In the data rows, 128 means zero.
Some points, each followed by its number:
[198 210 161 153 134 108  73 128 122  94 100 149  90 110 123 116  85 132
 124 107 130 108 128  94 114 119  74 113 200 169 217 158 151 146 101 132] 0
[125 105 123 128 131 149 232 228 174 183 187 164 160 130 115  99  96 117
 105 109 113 126 154 186 184 132 134 114 100 128 102 125 113 112 111 123] 1
[108 118 131  65 146 116  97  89 138 107  96 100  88 115 115 138 209 191
 117 127 100 130 137 103 116 147 203 162 114 159 150 117  86  87 115 119] 2
[130 109 128 133 134 108  99 118 150 124 130 119 151 163 177 148 131 108
 118 115  99 110 141 168 233 186 229 128 121 112 131 116  85 100 127 114] 3
[128 140 117 120 117 123 109  94  86 129 118  86 128 125 159 205 223 145
 107 131 127 129 158 193 209 100 116 120 124 108 124 128  89 123 115 126] 4
[124 120 102 100 115 114 101  90 131 114  96  82  73 120 112 115 175 224
  98 111  80 132 142 110  79 110  79 113 121 116 117 137 129 148 208 166] 5
[ 93 102 111 104 106 150 113 101 115 117  97 122  85 132 115 146 148 213
 113 149 140 109 164 192 191 144 122 112 159 113  81 107 114 125  95  99] 6
[108  86  82 143 132 191 202 185 145 168 141 131 138 100 108 120  89 112
  99  89 109 130 144 191 191 152 133 128 116 117 113 127 106  97 116 117] 7
[ 99 126 133 121 138 149 195 208 153 188 180 159 172 121 129 112  97 112
 126 118 118 115 151 145 214 170 212 135 108 127 111 132 120  82 130 108] 8
[141 117 124 221 133 161 142  84 108 125 100  98  92 123  93 147 103  93
 120 114  96 136 126 100  95 113  87 107 153 149 179 175 204 180 127 122] 9
[108  74 134  94 109 125  94  98 105 102  97 118  95 101 138 155 189 152
 154 180 224 130 125 116 130 144 114 127 131 106 112 108 117 103 103  89] 10
[107 112 137 110 130 135 113 111 106 116 105  99 118 124 110 113 213 204
 178 162 235 168 103 105 125 128 110  97 101 134  92 112  97 109  82 129] 11
[113 109  95 120 111 116  99 100 155 128 105 122  92 118  69 155 186 204
 135 161 192 161  99 177  94 110  82 126 118 108 132 123  92 118 120 141] 12
[124  92 116 117 135 190 186 151 124 108 123 147  80  97 115 109 105  80
 152 134 188 188 126  74  88 116  99 131 123 110 107 117 174 101  95 109] 13
[ 97 150 134 119 116 130  98 120 136 106  98 127  87 164 129 167 233 148
 199 172 215 127 112 113 114 115 100 108 139  95 116 114 124 109 101 146] 14
[113 114  90 101 140 115 105  65 117  97 112  95 119 157 210 159 145  87
 118 126 195 148 105 156 151 125  79 127 111 101 129  92 119 101 109 112] 15
[133 126 138 253 145 163 128  95  92  85 113 120 101 119 105  98  93 124
 102 102 110 131 129 111  79  96 137 110 107 132  76 164 113 150 229 158] 16
[119 119 113 128 109 138 179 192 164 180 192 211 214 147 126 110 120 107
 136 127  78 117  94  89 102 105 108 121 189 176 203 162 140 109 115 109] 17
[109 100  86  91 114 119 133  86 151 131 144 131 150 153 187 131 102 104
 120 105  99 123 173 165 247 121 153 108 117 113  96  94 137 131  96 112] 18
[111 115 126  94 127 130 107  92 132 116 116 131 111 110 101 106 110 196
 122 133 117 120  93 122 203 179 245 140 109 115 117 120 103  91 115 132] 19
[103 155 109 119 138  84  71  80 126  75  94 102  80 112  94 115 150 208
 133 183 191 172 145 166 118 150 103 138 125 129 115 123 120 122 114 143] 20
[126 117 136  68 108 138 207 235 158 173 163 170 199 118 116 134  84 126
 111 109  96 105 139 117  89 123 169 161 156 125 131  97 124 117  94 122] 21
[ 93  94  92  81 167 125  73  80 112 129  81 148  99 132 144 115 105 195
  85 115 123  95 114 117 102 123 139 141 167 135 178 102 126 111  78  96] 22
New points follow, each followed by the numbers of its five nearest points above, looking only along the 8 directions in which the numbered points spread most, nearest first.
[147 128 165 139 134 118 100  66  98 101  92  61  74 101 114  91  88  92
 159 148 226 150 112 123 111  85 104 139 130 124 103  81 107 118 103 116] 10 20 11 13 15
[142 102  69 106 115 102  81 129 119 118 117 117 113  95 130 135 232 203
 113 119 107 130 133 128 122 136 190 161 142 135 132 109 137 116 129 107] 2 22 5 6 12
[107  96 116 133 125 113 111 116 114 113 114 159 208 182 196 162 112 123
  66  98 102 135 123  87  75 130  99 135  72 154 129 104 117 109 229 203] 5 9 16 2 15
[139 102 107 110 114 122 108  97 103 113 111 117 108 175 193 186 182 111
 118  98  95 141 131  97 101 109 106 135 126 142 105 127 124 159 220 208] 5 4 15 9 16
[115 135 171 212 162 136  97 130 128 122 106  98  90 103 104  92 122 128
 127 139 115 127 141 175 206 170 219 155 154 123 143  84 118 135 116 132] 19 3 6 18 8
[191 187 147 105 136 130  70 103 128 105 114 106 116 127 140  69  92 108
 154 107  92 128 125 102  91 111 122 124 162 182 219 195 192 126  95 111] 0 9 22 17 2
[178 195 200 132 162 119  95  94 126 101 113 105 106 125  92 114  89 113
 107 118  54 109 137  87  83 119 102 135 138 147 154 189 203 189 149 119] 9 0 16 5 22
[117 106 104 107 137 126 127 154 166 185 182 210 251 145 153 112 108 101
 106 122 116  96 124  93  77 112  99 119 135 163 157 167 172 168 146 118] 17 21 1 9 7
[169 162 217 223 151 123 122 117 101 110 126  92  97  84 108 117 111 113
  99 130 104  97 137 108  81  97  81 113 136 165 152 172 162 197 194 125] 9 16 0 5 20
[189 238 141  88 133 137 102 100 104  83  76 100 111 134 123 135  88 103
 130 104  88 107 101 127  76 125 113 144 104  98 147 121 166 170 121 163] 9 0 22 5 16
[100 104 109  99 112  88  99 147 112 144 141 146 227 170 170 161 128  86
 231 150 200 146 108 127  85  97  98 106  84 103 109 104 102 133 146 124] 14 15 10 11 13
[188 224 203 144 129 118 116  87 114 122  70 117  69 136 106  99 117  93
 121  97  89 124 140 110  79 119  90  95 128  96 124 138 146 168 201 174] 9 16 0 5 20
[118  91 116 209 145 199 144 128 130 159 124 119 126 107 116 135  99  71
 209 131 174 151  92 123  68 127 107 118 116  88 100 103 111 117  97 114] 13 9 10 15 11
[116 104 113 121 127 148 168 175 161 162 200 202 245 145 134 116 113 106
 168 166 227 129 129 101 114 107 124 107 112 121 117 123 136 112 131 131] 21 13 1 17 8
[190 207 179 131 102 111  84  92 119 101  99 113 102 114 112 112  52  95
 117 124  87  87 105 138  67 110 126 119 153 145 171 165 187 159 134 114] 0 9 22 16 5
[158 161 141 171 126 120  88  48 106  89 115 114  77  96  95 134  79 104
 135 122 102 120 137  93 138 170 182 136 156 101  94  87  67 106 157 146] 19 16 2 3 20
[112 120 134 120 135 146 189 237 156 211 203 193 176 125 109 116 104 123
 198 151 181 155 119 108  98 107 120 116 101 119 120 136 132 107 109 135] 21 1 17 13 8
[112 123 109 108 134 119 193 198 177 203 201 192 232 149 141  96  82 143
 123 147  97  97 113  71 102 121 115 134 114 125 131 143 132 123 201 127] 21 17 1 8 7
[111  80 128 185 147 175  72 107  94  79 120 118  91 104 124 142 101 100
 112  84 104 123 129 179 165 151 135  99 143 104 128  84  93 114 121 100] 18 6 15 3 19
